In the data rows, the value 128 means zero.
Here is a table of points, one per row:
[156 139 137 131  91 137  96  56 111  84 190 137 134 151  93 110  90 132  53 255 158  75 130 186 121 123 118  42 105 119 101 227  81]
[136 123  98 149 108 104 106 105  91  33 105 125 120 190 110 110 129 133 107 150  87 142 141 118 175 147 115  40 152 126 168 154 113]
[125 153 108 169 158 102 163 101 131 126 110 139 100 138 150 146 161 138 139  56 119 131 183 129 146 123 103 131 140 108 127  58  97]
[131 168 117 107 116  78 152 132 141 188 203 141 125 144 120 150 154 139 147 129 105 120 115 102 105 140 135  67  86 106  66 114 114]
[135 118 107 150 132 135 139 152 166 122  93 128 100 134 111 103 103 144 160 136 113 133 136 133 110 115 117 174 140 135 140 120 124]
[143 175 128 139 170 119 202  92 136  81  99 168 132 161 136 127 127 129 190 102  95 166 137  77 126 108 128 125 125  57 142 128 159]
[119 144 115  80 165 133 126 113 128 126 180  79 110 133 132 177 146 111 200 114 144 110 129 125  97 121  90 170 143 108 135  54 150]
[135  62 136 169 101 155 130 114 133 166 125  88 133 107  52  95 101 130 133 180 169 107  35 151  87 133 135 118 115  60 111 192 147]
[126  71  98 100 121  86 116 130 116 135 149  99  93 140 140 101 135 130  69  87 155 101 145 115 127 141 126 126 147 153 128 109 107]
[117  88 130 178 119 120 108 152 132 206  83  53 108 101  77 157 136 125 122 106 146 149  84 164 123 161 154 122 127 105 129 117 121]
[151  99 106 118  98 112 187 121 139 145 142 182 121 119 130 119 106 114 142  22 127 110 110 105 110 150 143 173  89  96 161 101 181]
[133 152 165 159 153 171  92 113 121  80 111 180 160 155 111 131 133 125 139 191 114 164 109 114 173  86 120  45 212 143 139 145 121]
[143 118 145 124  99 174  57 134 101   1 125 153 133 126  94 114 146  86 121 188 130 132 165 125 136 110 158 130 147 163 133 204 133]
[104 136 126 145 181 144 173 145 187  94 100 167 116 118 147 130 128 166 146 102 110 138 137  89 126 110 133 125 120 115 118  68  82]
[139  86 117 132 109 172 111 146 130 127 132 113 126 131 111  80 114 122 113 165 114 129 131 152 144 119 121 130 124 157 137 130 130]
[168 121 121 158 122 216 121 163 135 192 125 118 151 133 152  92 111 154 146 117 106 133 131  87 125  90  86 206 123 192 126 152 157]
[143  80 114 169 117 129 153 115 153 217 116  60 110 103 117 148 141 126 175  85 123 112 128 155 138 121 137 146 122 159 123  57  98]
[138  39 125 153 125 159  75  79 135 149 115  22 106 129  97 107  81 140 101 158 129 103 102 155 127 119 113 133 152 152 159 174 112]
[137 146 125 123 137 127  87 209  98  45 120  92 124 140 125 107 157 119 118  78 145 129 146 118 139 138 137  48 171 135 147 151  62]
[125 193 136 101 114 157 107 191 118 127 185  75 124 172 160 151 163 119 133  84  40 184 101 127 134 135  88  14 164 181 124  85 132]
[140 153 152 143 163  95  99 126  85   8  71 115 137 159 103  93 154 119 137 107  95 164 140 136 151 125 131 125 179  64 176 121 154]
[144  65 123 102  85 115  68  96 109  84 133  55  84 110 128 101 120 126  52 167 185  93 149 198 119 148  99 161 157 146 181 128 130]
[147  87  87 127 118 124 162 115 144 170 126  63 115 109 111 157 119 137 121 115 102 143  84 161 124 127 128 204 106 130 105 133 140]
[102 104 139 106 133 128  71  68 109  66 165  79 123  75 190 139  98 137 106 164 172  74 130 168  85 168 178  99 142 149 147 131 119]
[140 119 112 166  95 164 166 246 194 228 110 123 120 142 107 208 171 118 255   0  67 233 102  69  88 122 146 153 121 165  94  67 180]
[116 138 137 193 155 135 123 100 130 164  94 188 117 175  94 126 129 163 167 139 120 134 127 114 139 115  82 103 145 100  96 107 119]
[133 146 141 233 140 198 177 181 200 223  50 175 138 162  74 130 118 126 210 141  98 185 121  67 145  88  66 114 145  85 107 103 140]
[139 142 117 151 139 143 128 125 131 120 146 105 169 181 157 123 132 102 115 121  95 165 147 128 125 138 103  71 156 177 163 108 158]
[104 133 149  88 163 143 119  72 165  69  94  70  92 116 134 110  96 151  74 185 132 100 160 185  83 116  99  69 166 108 179 114  83]
[150 118 145 122 116 138 129 121 130  60 114 153 133 173  65 136 119 155 158 176 128 168 127 117 135 120 136  67 122  75 118 192 165]
[114 197 131 158 188 119 214 141 173 156 121 166 111 133 133 150 114 157 186  85  99 155 120  68 116 115 106 139 106  70 106   6 164]
[130 161  94  94 114 118 166 143 117  70 205 142 146 170  93 127 138 155  63 167 104 111 117 106 134 148 162 140  93  83  48 212 126]
[136  90 113  89 111 119 126 178 115  70 133  79 119 146 159 135 133 133 107 108 169  86 140 118  90 146 145 182 137 136 142 121 146]
[137 135 101 120 123 106 143 104 105 121 165 178  95 123 169 139 105 133  97  87 153 109 144 100 129 143 130 111 104 145 144  92  94]
[100 108 133 101 143 126 123   0 106  21  82  74 108 127 190  88  95 151  87 202 117  77 145 194 122 134 114  43 176 122 185 129  89]
[138 172 133 132 108  90 150 197 125 178 179 203 149 192  85 161 164 144  57 134 160  87 131  85 157 118 138 125  90 102  41 129 141]
[143  80 118 188 110 188 121 197 147 150 104 115 120 114 109 127 117  96 195 139 163 137  89 131  83 136 152 162 147 120 112 154 136]
[136 130 146 106 122  97 129  97 134 180  85 181 142 154 161 158 147 136 104  91 113  87 141 154 119 135 168 111 109 144 141  54 131]
[135 102 136 135  83 183  94  77 158 133 117 136 131  99 154 130 115 133 152 121 111 146  95 142  43 166 163  90 141 203 160 170 145]
[152 115 120 102 121 127 122 137 152 169  86  72 101 108 101  76 119 133 170 116 122 120  54 190  74 121 126 180  99  78 126 190 201]
[141 135 116 104  63 166 152 170 129 149 166  76 132 132 124  86 148  98  27 183 169 106  94 175 106 131 138  57 151  99 116 159 108]
[131  77 143 153 124 156  96 188 136 155 103  69 112 121 111 121 115  95 151  46 147 122 163 114  42 137  99  75 131  79 118 168  74]
[141 154 105  73 137 156 135  34 151 234 131  52 149  98 233 123 123 118 234 100  47 195  99 122  26 172 102  21 137 203 156  47 158]
[138 174 148 169  93 205 164 180 153 179 165 210 154 173  66 120 149 130 151 203 161 111  99 105 149 111 116 145 108  87  47 177 115]
[157  81 125 126  85 143 161 154 168 173 130 120 135 107 183 139 125 108 170  76 130 116 108 112  87 138 119 174 116 147 150 120 203]
[139 133 153 158 113 129 110 212 133 135 117 170 161 164  88 175 160 126 139 165 120 150 104  85 153 126 114 100 146 143  38 172 149]
[119 194 166 163 173 143 129  56 124 132  65 112 140 173 100 126 135 129 194 104  78 186 102 131 129 116 121  56 144  81 199 125 157]
[129  57 159 123 116 111  93 132 131 201 128  32 105 116 178 110 118  92 153  93 129 148  89 165  80 131 137 112 153 133 103 162 143]
[156 155 132  85 109 180 110 131 144 157 107 146 139 146  93 105 110 149 136 199  89 120  74 125  89 118 154 142 113 142  89 195 109]
[137 153  94 149 190  65 191 137 114 122  73 113  85 157 120 101 164 141 137  27  85 138 156 132 194 140  87 209 128  88 119  64 161]
[140 204 109  93 132  66 167 216 115  45 123 191 113 187  61 124 144 125  78 177 118 129 122  89 182 115 148 138 116  47  55 210 103]
[130  54 118 104 102 140 106 129 140 129 141  43 123 111 162 127 141 142  99  76 135 103 132 183  91 166 135 131 143 140 116 123 150]
[103 142 135  97 145  94 118  64 102   2 109  89  74 129 127 131 164 130 177 109 135 137 129 175 102 160 177 119 128 102 143 144 102]
[111 172 131 156 199 113 181  33 116  80 103 176 130 155 125 128 131 162 174  86 101 133 132 142 146 130  76  84 132 108 134  68 134]
[126 183 117 131 112  99 122 159 117  77  40 118 120 140  98 134 116 116  44 110 173 133 156  54 160  83 163 141 113 126 122 102  96]
[143  72  97 143 123 219 105 150 142 218 127  50 103 115 136 144 106 103 139  88  94 146 108 147 137 128  83 157 149 127 138 128 124]
[128 116 111 132 151  66 177 199  93  81  87 173 104 153 143 163 149 121 139  62 101 136 145 111 124 136 130 111 145 130  98  64 112]
[130  93 144 144 107 177 130  84 153 183 130  65  95 111 153 113 118 124 106 147 121 120 108 164 133 129 113 122 132 119 175 120 137]
These points spread out most along one direction. Take the direction at right angles to it along which they spread out most. Then take the direction at right angles to both along which they spread out most. Go by this last direction. For each point below, how far along it does it lie, from 0 to 99? The average is 50, and the first point in the table lies past the average. One standard deviation of the points above along it is 16.
[152 190 132 137 109 146 156 158 134 207 143 137 137 184  29  87 150 124  48 175 118 105  54 134 107 143 135 124  86  91 111 175 152] 79
[ 83 160 135 141 212 150 170 121 176 118  79  95  98 105 187 175 104 152 194  95  86 162 183  53 125 119 122  97 127 163  97   0  83] 19
[132 180 102 129 117  93 175 197 112 155 185 216 135 165  89 138 144 154  91 144 130 129 126  64 122 161 148 110 103  88  42 166 121] 67
[105 216 115 150 158  82 183 115 117 113 156 143 135 154 131 151 154 104 147 100  67 112 165 136 136 137 133 128 121 159 153  85  94] 28
[131  57 111 154 130 145 117 126 116 137 126  69  96 124  69 129 122 104 115  92 123 130 113 167 122 136 140 159 135 131 119 144 121] 60
[135  71 130 157 128 155 103 137 145 142  97 116 121 109 119 108 147 145 115  89 158 144 123 151 152 153 130 170 136 156  73 134 112] 60
[148 178 124 123 115 133 122 161 120  74 141 164 150 159  91 149 124 133  69 174 140 132 167 123 160 103 124 121 118 112  80 197  95] 61
[146  59 182 239 143 170 114 255 155 255 124 200 117 108  90 211 143 132 219  44 128 176 135  60 131 148  74 212 134 174  89  51 128] 70
[160 140  99 111 118  96 174 173 113 133 115 151 119 124 172  97 139 135  90  88 136 109 153 126 105 135 115 174 119 150 140  88 153] 45
[132  73 121 118 111 147 102 102 138 154 162  95 127  99 134 122 127 145 117 129 149 100  99 172 101 129 147 165 132 129 123 152 150] 63
